50 stands for zero in the data rows.
Here are some points, one per row:
55,59,43,27,65,63,69,56,67,60,51,46,79,54,52,45,56,40,40,64,49,56,34,60,36,26,63,44,34,47,41,65,44,57,51,60,44,64,60,25,37,56,46,45,23,47,43,43
63,16,85,34,62,03,49,37,46,61,63,95,53,38,32,99,44,48,38,65,41,59,45,50,37,18,38,39,33,35,53,74,63,69,65,43,45,34,39,62,66,70,77,61,40,49,42,45
45,59,32,48,52,64,26,52,37,34,69,46,61,46,51,52,33,61,73,44,51,36,48,51,63,81,30,41,64,85,52,57,74,70,65,69,34,49,29,67,59,23,52,27,58,00,43,34
57,66,43,62,63,64,38,22,48,33,60,27,54,62,95,40,37,43,33,40,05,46,44,46,58,40,99,68,29,35,65,41,64,43,48,52,60,40,53,68,49,65,54,12,53,32,85,43
18,17,40,51,18,32,19,62,32,14,40,54,47,19,53,24,36,64,53,42,46,30,46,53,56,46,12,27,78,71,66,23,60,46,55,86,55,63,46,58,52,44,57,46,29,62,49,26
42,47,75,57,74,14,64,53,43,47,13,77,47,36,65,56,76,44,64,51,53,49,62,30,53,25,41,58,32,52,58,52,54,27,55,27,15,44,36,57,98,52,44,66,54,50,13,78
54,75,89,58,44,41,83,34,66,33,02,55,35,50,59,80,57,53,66,17,74,66,52,39,79,55,43,62,68,41,56,47,27,22,44,68,38,74,00,44,15,75,71,57,41,46,55,50
63,75,41,33,67,60,70,37,64,77,18,29,87,73,53,45,60,60,28,76,15,11,41,40,42,36,45,33,39,55,69,42,26,41,34,65,55,32,46,37,83,05,58,65,41,48,49,41
63,63,40,78,17,14,35,87,87,33,53,33,17,18,38,35,50,34,56,53,45,22,64,59,52,84,26,64,68,65,73,48,75,68,31,22,65,87,39,18,84,53,77,43,61,29,45,32
44,34,04,69,49,36,51,99,36,45,56,44,63,50,33,56,63,58,76,64,41,64,64,88,65,34,28,54,59,68,63,45,79,32,42,32,57,93,30,31,55,55,29,31,43,30,46,80
39,71,75,46,38,59,46,31,47,33,21,52,52,56,43,32,37,52,37,64,76,09,30,48,65,52,66,82,73,45,74,67,24,65,52,24,65,18,71,21,42,47,67,33,32,61,65,51
34,64,53,69,23,45,31,41,31,80,52,77,49,33,29,77,39,82,41,41,42,60,38,47,62,43,47,42,53,75,55,41,96,70,37,80,52,71,35,50,56,25,50,78,49,53,32,35
56,58,07,65,36,72,53,40,61,40,72,30,54,63,39,61,39,32,34,69,41,46,76,40,54,28,63,83,69,53,57,33,32,60,27,74,36,34,59,61,63,38,46,61,92,64,57,60
51,33,25,58,99,10,34,81,19,88,60,43,65,40,24,60,51,61,43,45,24,54,56,55,88,26,76,41,69,53,99,19,21,39,15,59,00,45,70,57,71,77,51,55,78,39,44,79
27,51,84,66,47,41,47,68,50,22,36,38,21,28,39,57,67,52,60,79,37,48,41,22,76,50,66,50,61,54,36,33,69,55,52,52,79,73,48,75,46,43,35,26,55,09,36,02
55,30,40,44,46,49,13,76,33,60,53,36,23,35,51,22,57,43,62,25,52,47,29,45,87,50,06,71,68,67,71,44,51,53,50,74,57,62,28,78,55,72,44,75,31,33,51,55
99,39,90,56,61,63,65,53,51,56,78,27,58,33,67,69,64,51,52,55,59,40,44,66,45,62,25,66,57,38,57,44,33,68,54,36,85,64,45,58,61,47,47,52,58,72,85,69
52,44,43,40,52,51,44,27,68,68,11,35,56,82,47,52,66,55,54,47,48,15,53,23,40,46,42,57,37,44,69,51,28,86,59,42,65,44,48,46,42,86,16,48,61,39,55,47
61,37,26,63,51,15,54,83,06,29,46,78,27,59,43,30,38,74,53,54,45,53,78,06,62,55,35,56,45,47,75,70,69,40,47,44,49,41,20,41,32,16,69,32,65,62,65,30
39,57,35,61,26,48,60,51,32,40,72,48,81,29,24,37,71,50,40,45,30,68,46,58,31,40,34,96,57,60,69,24,43,84,37,42,63,81,45,53,45,88,26,38,27,09,42,26
64,52,49,28,38,77,65,57,51,54,46,46,54,52,52,71,49,56,70,35,57,50,46,30,40,58,55,66,24,49,24,54,53,52,36,45,35,68,86,44,41,73,32,32,50,79,47,55
60,29,30,29,49,45,78,08,64,50,63,33,45,59,58,31,44,46,43,71,23,61,71,39,53,38,66,80,63,77,33,47,25,63,44,62,84,69,82,50,53,35,55,52,31,38,56,55
54,51,52,44,59,58,01,55,66,46,43,82,24,59,56,58,53,54,85,62,26,67,34,61,38,73,79,45,52,42,58,54,41,52,62,51,60,46,43,41,55,57,56,78,53,61,26,49
55,58,31,32,62,67,75,19,40,43,29,43,29,68,62,36,42,58,39,50,67,30,00,57,43,35,30,52,65,35,54,59,69,60,43,53,35,79,39,52,43,44,67,45,44,56,28,67
75,31,27,69,77,28,40,44,49,76,40,34,21,32,59,46,43,49,68,24,53,39,76,59,33,35,58,53,53,20,61,21,54,47,51,76,61,49,23,59,44,54,62,43,22,70,49,35
12,09,70,59,42,59,84,58,70,34,59,59,62,57,43,36,51,63,65,47,27,92,36,70,64,59,52,66,66,40,51,52,63,41,52,00,32,16,59,70,83,44,43,82,54,44,75,44
40,18,68,47,65,65,27,45,78,55,27,81,46,33,33,41,53,72,60,54,39,76,91,70,51,65,61,62,50,32,87,43,50,33,70,53,34,58,44,68,83,23,38,17,42,73,39,66
93,74,50,29,31,57,56,32,51,63,42,26,47,76,70,45,43,63,33,73,34,37,92,52,95,23,70,30,48,52,30,41,27,56,53,02,37,22,29,40,21,67,54,62,54,57,41,08
24,67,39,79,58,73,44,46,49,57,59,50,18,24,25,50,76,76,35,47,50,45,71,56,55,99,43,54,53,79,44,33,72,25,65,34,60,79,57,55,46,64,64,63,45,29,61,74
78,53,65,31,69,38,60,36,50,62,42,62,40,52,22,57,51,38,44,54,34,99,67,42,56,99,33,91,38,67,61,49,76,33,58,30,39,27,46,62,57,60,50,40,50,74,03,49
48,55,52,60,57,32,47,50,46,34,34,16,46,38,29,28,33,55,57,56,59,77,51,47,61,44,20,35,06,39,72,42,67,81,76,48,63,46,79,73,55,36,76,74,46,10,66,50
49,64,45,59,67,27,41,56,50,57,63,92,31,56,30,48,36,42,81,72,73,80,17,43,59,44,63,41,85,29,48,61,40,63,56,22,38,38,50,65,38,27,48,40,42,46,50,19
55,37,65,41,49,52,77,36,60,55,45,19,39,36,74,76,70,35,42,39,44,60,57,57,54,48,50,56,83,36,64,73,33,64,43,50,57,49,36,17,20,62,62,17,41,59,69,12
64,64,38,10,50,65,58,25,58,44,35,00,71,30,53,52,48,66,89,61,50,32,58,46,30,27,56,30,57,33,69,59,43,51,26,34,49,49,75,69,57,54,53,34,34,45,57,13
14,72,57,55,43,44,42,53,06,72,56,51,19,36,35,51,54,23,69,75,38,45,50,90,25,27,17,40,36,57,36,30,66,57,64,74,41,53,51,47,74,82,33,29,71,33,57,39
58,40,70,60,50,10,36,99,67,67,65,35,43,40,36,61,26,55,51,58,79,63,41,16,18,17,52,83,69,61,70,66,48,44,84,46,39,38,22,43,87,65,69,34,46,50,35,64
30,30,85,67,66,45,54,55,33,54,64,55,47,58,60,67,48,55,51,74,50,59,43,36,59,88,78,02,32,47,62,44,43,58,52,26,47,18,13,72,95,54,23,49,47,71,16,62
64,67,39,54,58,40,54,46,44,45,48,40,40,55,39,43,65,60,65,44,50,46,33,62,46,61,55,38,45,56,68,69,22,64,24,53,59,24,99,51,43,48,33,32,34,69,65,24
74,21,58,26,59,54,46,63,63,53,47,24,34,65,36,43,54,61,57,39,15,32,31,58,45,31,58,46,67,65,35,37,47,57,70,60,59,43,42,33,40,45,62,38,50,73,68,72
71,80,75,52,23,92,60,33,37,83,38,43,40,75,38,82,63,29,36,43,61,33,44,52,59,36,52,44,53,48,79,70,25,48,43,39,79,74,58,58,32,59,43,33,28,59,73,66
19,53,63,51,38,44,74,52,40,53,95,54,54,25,39,41,44,70,56,21,40,20,47,52,87,45,42,68,46,42,62,62,73,60,66,55,24,78,33,61,46,26,24,64,52,64,36,32
43,32,96,29,32,41,57,62,65,82,59,64,66,65,50,31,89,44,69,80,57,67,65,38,45,73,29,65,67,38,58,66,72,22,26,37,18,49,44,64,62,62,55,59,31,61,36,23
59,51,54,38,68,54,64,43,77,56,56,54,48,22,69,41,22,33,53,48,23,35,57,64,47,36,29,42,33,58,42,99,27,30,35,52,80,51,57,48,47,63,57,61,55,45,51,44
45,79,34,62,30,41,65,55,68,68,18,29,49,23,42,63,19,30,78,40,22,64,20,31,62,36,56,44,51,37,67,48,15,47,69,37,67,49,28,70,38,42,28,28,15,57,69,64
25,43,36,75,33,41,62,73,45,37,71,42,56,35,20,45,65,42,55,50,54,33,39,45,76,68,31,70,38,50,56,48,33,47,57,85,78,53,40,67,64,81,60,56,68,32,36,48
37,12,67,82,61,52,70,45,60,73,22,47,52,58,35,34,67,30,41,26,27,81,52,44,77,62,44,30,48,37,67,66,59,48,45,43,36,25,38,57,69,64,66,53,46,50,15,33
99,70,71,58,58,61,68,35,54,68,72,52,31,40,64,38,30,73,59,58,42,33,69,42,45,45,43,74,67,21,62,70,42,56,21,69,47,37,39,33,35,53,62,30,43,25,41,67
85,70,44,22,41,31,87,25,60,56,35,43,50,84,56,41,49,50,44,25,34,45,45,60,80,41,59,58,41,53,58,29,40,48,45,48,68,57,61,45,84,45,10,27,64,38,49,31
55,45,46,48,46,34,70,34,68,48,41,51,47,70,56,81,40,38,27,41,41,49,44,53,44,56,15,37,20,61,40,35,24,30,53,18,22,44,60,42,39,57,58,08,26,43,54,51
16,72,54,70,62,40,29,54,44,62,54,32,29,37,07,20,24,42,23,16,54,45,52,29,44,72,46,47,55,81,38,48,56,67,40,45,12,72,35,53,61,33,32,71,56,46,27,30
33,55,56,00,40,47,53,42,66,59,51,29,53,22,62,21,51,47,09,42,43,60,49,58,49,56,69,45,51,39,53,68,46,84,28,43,89,36,32,72,44,33,33,30,58,40,44,75
66,28,11,15,49,53,67,49,60,44,19,57,53,30,47,54,62,46,41,36,56,37,33,71,47,41,51,52,25,69,77,51,66,79,21,33,39,37,35,57,47,43,52,33,28,58,86,47
38,46,48,09,31,62,71,33,50,38,51,64,22,50,34,56,54,69,44,39,58,41,59,42,50,48,78,33,62,46,85,35,20,37,60,18,79,32,43,74,45,71,60,39,62,47,52,91
There is one direction along which these points spread out most. Take the direction at right angles to it along which they spread out most. Then take the direction at right angles to both along which they spread out most. Go by this last direction. How far along it is each point below, from 0 to 99? 50 is the average, and the first point above lies past it. One standard deviation of the points above along it is 16.
28,62,75,59,43,63,73,74,40,01,74,89,46,60,50,29,59,43,27,58,38,79,53,45,25,64,43,37,82,22,54,70,59,42,81,56,30,25,31,79,77,57,41,41,26,49,35,33 --> 38
51,43,55,49,74,74,73,54,83,56,44,50,38,46,69,25,28,49,51,70,58,37,36,61,37,21,30,34,32,74,67,41,21,59,41,55,70,49,81,66,14,26,38,73,52,67,39,27 --> 56
65,73,57,59,44,49,78,53,54,69,26,64,63,62,43,54,27,37,63,43,54,09,95,52,59,64,51,64,69,60,35,45,33,82,45,75,71,58,48,74,57,58,29,30,32,48,68,50 --> 44
77,34,53,60,45,35,25,67,30,47,60,65,82,21,60,34,56,34,34,50,48,34,28,19,49,56,50,12,58,67,30,36,67,24,66,50,48,59,78,52,24,69,22,60,62,31,54,37 --> 55
66,36,37,45,39,50,63,52,70,26,99,52,37,51,83,49,54,45,54,57,59,41,52,36,65,53,29,20,33,41,49,37,28,45,39,59,59,52,61,24,55,56,40,45,14,49,46,55 --> 47
53,49,47,20,82,68,49,47,50,35,24,32,58,47,39,39,40,30,58,36,32,32,60,49,48,42,40,62,25,32,74,41,48,55,33,52,59,30,62,23,48,41,19,53,53,45,31,57 --> 68
37,40,48,43,19,36,57,36,33,54,83,38,64,14,24,35,53,39,66,34,66,60,54,26,56,27,60,47,33,79,30,24,81,41,34,44,53,30,28,59,34,45,45,57,72,37,47,56 --> 58
52,42,29,52,32,43,39,76,35,45,63,48,56,30,56,26,50,42,60,54,34,48,41,48,19,62,26,38,58,63,56,18,52,56,47,59,60,35,19,53,40,58,66,52,82,34,60,31 --> 55
70,64,57,35,36,26,74,43,80,58,47,12,18,57,51,82,43,65,50,60,66,44,47,41,36,54,52,33,64,32,74,49,67,36,37,64,39,34,43,38,50,74,17,50,40,42,99,54 --> 39
53,47,82,43,34,66,34,55,31,70,28,74,79,28,57,46,49,54,46,28,66,77,83,60,57,76,65,46,70,03,58,38,40,41,62,45,48,56,77,02,85,49,49,69,88,42,33,44 --> 51
59,50,73,38,34,30,52,80,42,66,37,73,46,59,46,53,60,33,62,28,45,73,99,93,51,76,90,67,43,36,69,60,27,23,83,21,27,45,61,66,43,56,52,67,44,32,32,25 --> 45
44,50,29,55,48,31,29,70,35,47,47,46,78,57,41,64,61,67,33,74,48,31,58,39,53,59,69,78,52,53,37,04,69,60,42,66,80,49,41,82,36,35,31,77,41,47,51,16 --> 66
